One turning vector, and how many steps it has turned:
The counts run from 0 to 737.
[ 17   1  10  20 -12 -15 -10   6  14  10   9   2   8   4   3   2   2  -1
  -1  14  -4  -6 -15  18 -15 -16  20  -9  -7  -6  -9   4   2   5  -4  12
   3  12   8  -9   2 -15] => 641
[  8  -3  -8  21 -16   3  -1  12   4   8   2 -22   2  -7   0  16   2  -2
   3  13  -2  14 -11  22 -10 -14   3  -2  -9   5  -1  -4  13   5 -12   3
   3  -4   3 -17 -15  -7] => 64
[  5  -5  -4  -5   0  16  -1   0  10  -8  -1   4  -7 -10  14  12   7 -10
  -5  -6 -16   6 -18   2  -6  11  12  17  16   1   8  -8 -15  15 -17  16
   1 -12  10 -10  -3   6] => 182
[  2  -8 -11   3   0 -10  16 -11  -1 -14  -6  -4 -10  -6  -4 -12  -6 -15
  12 -22 -11   1   3   3   0   8 -29 -14   4  -9  -5   0  15   8   1  -5
 -14  -3   5   9   1   4] => 537
[-14 -24   4   2   8  -5  10   0  18   9   4   7   1  16 -19  -6   7   8
  17 -13   0   4  -5  -6  11  10 -17   5  -8 -21   1   8   2   6 -14 -10
  -5   0   6  -5   2   3] => 469
[ 12  11 -15   5 -25   0   9  -5  -4  -5  -2 -10  -3 -20  -1   3 -13 -17
 -15   5   7   6  -3   1 -20  -4  14  -2 -12  10  14  -2   0   4   5   4
  10 -10  10  -2  -4   0] => 632
[  1  -4  -3  10  -9   0  13 -12 -12   1   2 -15   4  -5  12   4 -13 -14
 -14  16  -7  -1 -11   6 -17   0  -4  -3   1  18   1 -17  15  -7   3  -7
  12  -8  22  -5   1  -3] => 243
[ -8 -10  14   0  11 -13   6  -3   8  -1   3   1   0  15 -19 -11  -1  19
  20  -2  -8   2  -4   2  15   0   0   7 -18 -20  -8   8   4  10 -14 -13
   5   6  -8  -8  14  -9] => 524
[ -6 -12  16  17  -2  -6  14  -6   1   3   6 -11 -17   0  -2 -12   7  -1
   4  12 -22  11 -15  -4   3   4  -6   9  -2 -17  -1 -15   4  15  -5  -9
   6  -3   3 -11  15  -6] => 125
[ -4 -13   9  -1   7  -7  18 -11   1  -9   7  -1   6  16  -8  -8  -5   8
  18 -17  -4  -7   5  -1   8   5  -8  -5 -14 -13  -3  15   3  -3  -9 -25
   5   8 -11  10  14  -8] => 157
[  9   0 -16   6  -5   0   6 -11  15  -1  -3 -14 -14  -7  14   7  -9 -14
   0 -15 -25  -5 -13   8 -10   8   2   0  17   6   5 -10  -7  11  -9   7
   2  11  10 -13   9   5] => 371
[ 13   0  -8  -1 -13  -4  -3  17   3   4   1  -6  10  -3 -12   2   4  -1
  15  -3  -2   1   7  14   5 -24   3 -21 -16   1 -14  16  19  -2   1   4
  -2   9   1  -7 -14 -10] => 463
[ -3 -16   5  13   5   9  21  -2  12  -2   6  -1  -3   0   6   2  19  -6
   3 -14  -4  -3  -8  -8  -2  20  -5   1   0 -21  18   3 -17  15  -9  -6
  -6   2  -3  11  11   2] => 236
[ -6  -5  -8  -6   7  10  -4  -5  19   1  -2   4  -1   1  11   6  -7 -14
  -3 -18  -5  -6 -11   0   4  16   5   2  16  -4  19  -5 -14  19 -16   6
 -16   2  18  -2   2   3] => 104
[ -7   3   3  10   7  -4  14 -16  -5   5   8 -17  17   3 -10  -9  -9 -10
  17  10  12   0 -18  16   2  -1 -10  -2   3  -6 -12   4  21  10  -1  -8
   4  -3  10  -5  -5 -13] => 276
[  0  -3  -8  15  -6   4  15   0  -4   6  -1 -22   3 -10  -9   2   3   1
  17  12  10  20 -17  21  -4  -3  -7  10  -4  -4  -8   4  12   6  -8   1
  10 -12  -4 -16 -12  -5] => 198
[ -4   0   4  -4   6 -11   4  -8  10   3  -7  13 -10 -11  -8 -26   2  -7
   2   0   1   9 -20  -4   2  14   1  11  15 -18  -5   0  -6  21   3  18
  -2  -7  16  -6   9   4] => 204
[ 11 -12  -2   6  -8 -22   1  -5   5 -22   4  16  -4  -4  -6  -5  -6   6
  -3  -7 -17  -3   0  -6 -14 -13  -1  -9 -20 -10 -10  -4  15   8  -6   8
  -6  -6   4   1  10   6] => 458
[  9  -5 -10   4  -7  16   5  -2   9  -8   6   3  -5 -17  11   4  12  -8
  -3   1 -20   3 -20  -1 -10   7   9  13  11  -3  -1  -7 -10  21  -8  20
   0  -6   8  -9   0   8] => 315
[  3 -15  -4  19 -18   8   7  13   4  12   4 -20   0  -1  10  22   7  -4
  -1   8  -5  12  -9  17 -12  -9  -2   0  -8   5   2  -6  11  -6 -13  -4
   6  -7   3 -15 -15  -7] => 564
[-11   0  -9  -1   5  17  11  -2  -5   6  -9  -4  10 -13  -9  -5   3  15
  10  15  22  16 -20  12  -3  10   6  24   2   3  -1   9  -3   7  -8   5
  10 -10   1  -8  -5  -4] => 199
[ -3 -10  -7  -2 -21  -2  -3  13  11   1   2   9  -9   6  -1   4  -2 -15
 -15 -16 -16   2  11 -12   2   3  -1 -13 -17  -4  21  -1   4   2  -5 -14
 -13  -5  22   9   2   4] => 169
[  5   4 -10  14 -23  -8   2  -1   2  12  -7  -4  -5 -12   6  -3  -9 -17
 -21  11   8   5 -11   1 -23   0  12  -8  -3   6  12  -8   0   4   8   9
   2  -5  21  -1   2  -1] => 187
[ 13 -13   1  -2 -17 -14   2   0  10 -13  10  17   0  -5  -4  -1   6   4
  -5  -2 -24  -1   1 -14 -11 -14   9   1 -26  -4  -9  -4   4  -8  -3   6
  15  -9   8  -8   5  11] => 513
[  2   4  -8 -13  -2  -7 -13  -5   5   6  -5   8   0   6   3 -13 -15 -14
   3 -11 -19  -8  -2   7   7   1  -5  -7  18  14 -15   4  10  -4   6   5
  -7  15  32  -4  -1  -2] => 472
[ 14 -10   7   6   1  -8  -2   4   5   0   4 -16   8  15  13  11  -3 -10
   8 -19  -5 -12   7  19  -5 -10   0 -22  -4   3   3   7  11 -15  -7 -10
   3  14  -6   1  -2 -14] => 674
[ -3  -2  16  -4   6  -1   8   3   3 -20  13   7   7  -1 -19 -13  11   2
  13  -9   4   3   0  -6   7  -1   5  -1 -20 -23   3  20  -1  14  -7  -4
   1  -9 -11  10   6 -10] => 213
[ -5 -19  -3   7  -2  12  13  18   0  -2  -8   1 -13  -4  -1  -1  15  21
  -5  -3  -6   8   1  -6  -2  11  10   4 -18 -13  18   5 -18  11 -13  -6
  -8   7 -11   6  17  -5] => 502
[ 15   1  14   3   6  -2  -6   5   8  12  -4   4   4   0   3 -16  13   8
   1   8  -1  -9 -14  12  -3  -3  29  -2   4  -2  -9  10 -15   4   4  18
   6  23  -2  -6  14 -16] => 640
[-12 -19   6   1  12   9  12  -3  17   1   2  -1   0   6   3   5  12  -6
   5 -16   3  -1 -10  -4   7  20  -8   4   5 -20  20   2 -12  16 -17  -8
 -11  -5   0   6   3   2] => 103
[  4 -15  14  -1   4 -24  -8  16  -5   5 -14   4  -6  10  -8 -14   1   8
   9  -4   2   9   3  15   0 -10 -11  -9  -4  -1 -20   2  23 -19  -1   0
  -3   1   3  -8  -1 -11] => 207
[ -7 -24   3  -5   4 -12   5   0  -2 -15   1   2  -4   4  -8  -9   1   3
   5  -9 -17   1  10 -10  11  -8 -20 -12 -13  -7 -10 -10  26   1  -3 -11
 -12  -6  15  -1  -1   0] => 725
[  6 -12  -6  12  -9 -11  13  14  -7  11 -17 -13  -6  -8 -11 -12   9  12
  12   3  13  11   4  12  -7  -8 -11 -16 -17  -5 -12   9  15  -6   6   0
  -1  12  -6   0  -2  -5] => 519
[ -4  -7  -3  11   5   2  17  -6  -5   9 -15 -21  -3 -11   1  -4  -4  11
   5   8  29   9 -17  15 -12  12   3   7   1  -1  12  -2  -9  10 -13   0
   6  -3  -9  -7   6  -8] => 254
[-13   8   8  -1  11  12  13 -19  -8  -2  11  -6  24  -1  -6 -14  -2  -7
   7  13  14  -6 -18   8   4   9   3   5   6  -3   0  10   4  14   5  -7
   4  -2  12   7  -2 -15] => 410
[ -7  -3  -1 -13  15  12  -3   2  -9   1  -3  -6   7   4  -2 -10   1   2
  18  -4 -14   4  -5  19  18   1 -10   2  19  11 -23   6  16  -4   3  -1
  -3   6  17 -12 -11  -6] => 661
[ -5  -1 -12 -21   3  -1   4 -17 -12 -17  -3  -4  18  -3  -5  -5 -29   2
   5  -6   5  -5   7   2   2  -9  -4  -7 -15  20  -5   5  19 -11   0 -12
   8  -1  15  -2  -4  -3] => 344
